D: 3 groups of rows, each row roughly a mix of its group's hidden directions; one row fits no group
D (100 x 10)
[234 -236 -82 -259 16 303 55 -153 -112 20]
[-152 -288 88 57 155 -112 -238 -247 119 172]
[145 -112 -13 -401 -137 156 -90 -164 130 -162]
[-228 88 35 114 -38 -398 0 216 92 -162]
[-16 -133 111 -5 -112 196 -9 -57 -387 -284]
[-139 -55 -95 322 -141 6 -3 121 369 -98]
[-102 -220 -352 -81 -161 -43 140 -34 -23 -277]
[-133 -67 331 -164 73 -50 95 22 -311 206]
[-106 10 456 60 -46 197 -39 -87 -165 -123]
[-44 -442 137 -219 101 15 -38 63 -29 -185]
[120 -66 161 -441 64 27 -66 135 138 -173]
[-5 -291 283 -68 -9 -99 103 181 113 -283]
[323 -261 -244 -135 -38 143 27 201 36 30]
[-279 -148 263 130 181 162 -36 -252 -73 2]
[-114 -54 384 -18 -47 -246 61 122 -182 194]
[158 -72 -255 192 7 33 92 -125 393 -58]
[-67 83 -39 67 69 132 -127 -326 -89 382]
[-105 140 -155 465 37 -39 121 -45 -79 138]
[-45 259 198 261 112 121 86 -246 -65 199]
[46 -107 -314 213 -62 38 154 64 351 -44]
[-71 -10 -170 -179 21 -94 -107 -74 165 443]
[5 219 -130 228 2 84 -144 -228 334 -88]
[223 -34 64 37 -37 -228 74 160 -319 -270]
[-194 108 232 -69 -30 -257 -29 232 -216 198]
[67 -65 105 -421 -82 267 -149 -56 84 -90]
[82 299 -217 -191 -16 235 123 90 -237 -32]
[193 -335 -215 -197 -95 60 -149 -1 -104 188]
[-413 -84 99 -118 26 36 -145 -160 250 55]
[130 181 347 10 168 -123 -147 -9 142 245]
[184 -61 -21 -226 -124 42 175 331 218 -147]
[-90 -20 -277 298 19 -113 217 -144 215 120]
[148 111 -259 173 -73 -19 -71 124 193 -348]
[-122 -133 169 -11 -163 -323 17 164 -236 200]
[90 -260 0 -64 -30 65 129 313 184 -287]
[-95 15 221 198 -27 157 109 -56 -272 -322]
[-167 -389 -20 -128 -199 147 -26 146 85 -172]
[-142 -131 -316 -2 -205 -156 132 -86 59 -290]
[229 77 -182 -84 -317 142 164 258 43 26]
[-18 360 -103 -47 220 -123 -92 -185 -244 85]
[50 196 -215 -84 72 -205 -120 128 323 199]
[-9 343 -52 65 138 -28 -61 -220 126 320]
[132 -52 -362 58 133 68 116 -272 222 38]
[-130 -72 276 60 -48 -287 136 78 -298 125]
[154 104 174 -88 170 245 -157 -141 109 313]
[-19 -58 -239 -160 126 19 34 -170 178 389]
[-207 150 15 -147 241 -39 191 110 -307 160]
[122 -58 -261 -106 -221 -57 51 4 -10 -404]
[-186 121 -155 75 -76 120 -150 -233 142 346]
[-210 92 -98 173 -293 130 -41 -52 272 205]
[248 -218 -33 -275 81 297 56 -152 -60 71]
[4 -207 123 130 -67 15 157 268 133 -349]
[-66 227 52 -43 54 269 -348 -117 -165 133]
[101 80 -19 417 81 -50 88 -121 -147 267]
[-95 238 -48 -347 92 29 108 177 -39 -270]
[-198 246 32 174 -162 133 -18 -226 66 291]
[-70 -124 99 237 -29 -187 -67 125 -351 223]
[240 -243 114 -27 -74 58 187 249 -137 -246]
[209 -273 -157 -252 45 278 71 -100 -119 11]
[-56 -66 -199 49 -310 -220 -10 53 -114 -324]
[220 -159 -23 -227 -57 340 -5 -245 -80 64]
[221 209 -102 -333 159 127 149 145 -116 -54]
[218 27 -353 -27 -48 42 -193 -58 288 -118]
[142 -120 -191 233 -75 -103 78 -102 396 6]
[176 -218 -149 -191 29 340 60 -211 -77 89]
[106 -65 38 211 -116 60 112 127 448 87]
[121 -21 -207 -111 50 411 -92 -141 95 -191]
[-6 -54 -202 -71 46 -173 22 -77 248 408]
[-224 181 119 192 -52 -368 -113 137 110 -15]
[-8 -133 -341 217 26 53 283 5 221 -37]
[-309 314 49 -48 122 -227 -125 -162 91 -9]
[290 -195 -111 -194 65 286 35 -200 -76 101]
[-137 171 19 242 -40 -355 -63 250 -14 -117]
[-153 -269 105 287 -42 -169 -198 -195 91 103]
[-33 46 161 -323 31 236 -43 -191 294 33]
[-11 20 -197 -208 68 -105 -95 -61 183 413]
[10 -126 117 -132 124 -152 163 -159 -401 132]
[-19 -95 230 263 -186 38 80 143 -88 -336]
[251 -225 -98 -148 61 285 50 -210 -119 157]
[3 151 288 36 143 15 -185 -92 134 356]
[69 -68 -264 300 -97 -37 89 -27 343 -94]
[-30 -79 -58 -45 34 -135 -1 179 -264 -426]
[-6 -330 107 136 -234 233 29 -33 170 193]
[-134 -5 369 -94 36 12 17 -81 -373 69]
[30 -294 197 35 83 60 144 186 -25 -349]
[-51 -14 206 32 -172 79 -92 188 -300 -316]
[-182 11 249 -92 -90 -227 -52 255 -132 259]
[1 97 -188 -318 -34 315 131 186 -63 -116]
[-68 -20 64 -409 73 218 -206 111 175 -27]
[-179 71 400 -2 90 -26 54 -129 -268 134]
[30 -1 -389 80 -152 -145 56 32 31 -327]
[-163 363 224 -161 89 82 97 -174 42 159]
[74 121 -117 419 -125 6 -71 -64 -254 129]
[-131 190 165 263 -4 -366 -11 175 11 -25]
[-67 -42 206 1 70 -299 239 198 -260 92]
[23 104 61 -349 -114 87 -208 -38 274 -196]
[13 20 25 150 -93 -491 33 75 -188 5]
[-12 -74 -70 338 217 -66 224 -15 -152 256]
[106 18 46 -336 -49 209 -122 -240 263 -25]
[62 101 257 139 140 83 204 -272 99 253]
[-352 -103 -161 8 -68 -127 237 79 78 -255]

one row of each group, then the others: which group is each in?
[259 132 178 255 -98 -336 74 8 -62 50]	<56>
[90 -54 226 -424 95 -26 -21 42 222 -112]	<10>
[50 35 -324 234 -129 55 -47 38 288 -214]	<36>

[23 70 332 136 341 -206 54 -106 38 -85]	<56>
[75 -148 23 288 36 -139 301 -152 -220 146]	<10>
[9 48 247 242 -88 -88 28 -41 -249 -337]	<36>
[58 -263 -234 -108 -16 -197 222 94 -74 -272]	<10>
[-102 9 64 231 -78 -329 174 148 -266 -102]	<36>
[-115 -77 -231 -20 -330 -59 72 -82 -24 -343]	<10>
[-100 -20 -305 65 -49 409 -28 -120 84 -126]	<36>
[91 -92 -407 210 -14 -29 184 -3 189 -135]	<36>
[-82 -137 480 146 -132 100 20 -66 -57 -54]	<36>
[-40 221 2 20 299 -163 -42 -92 -322 -186]	<56>
[-34 291 -132 -150 -309 -171 -100 -65 -55 219]	<56>
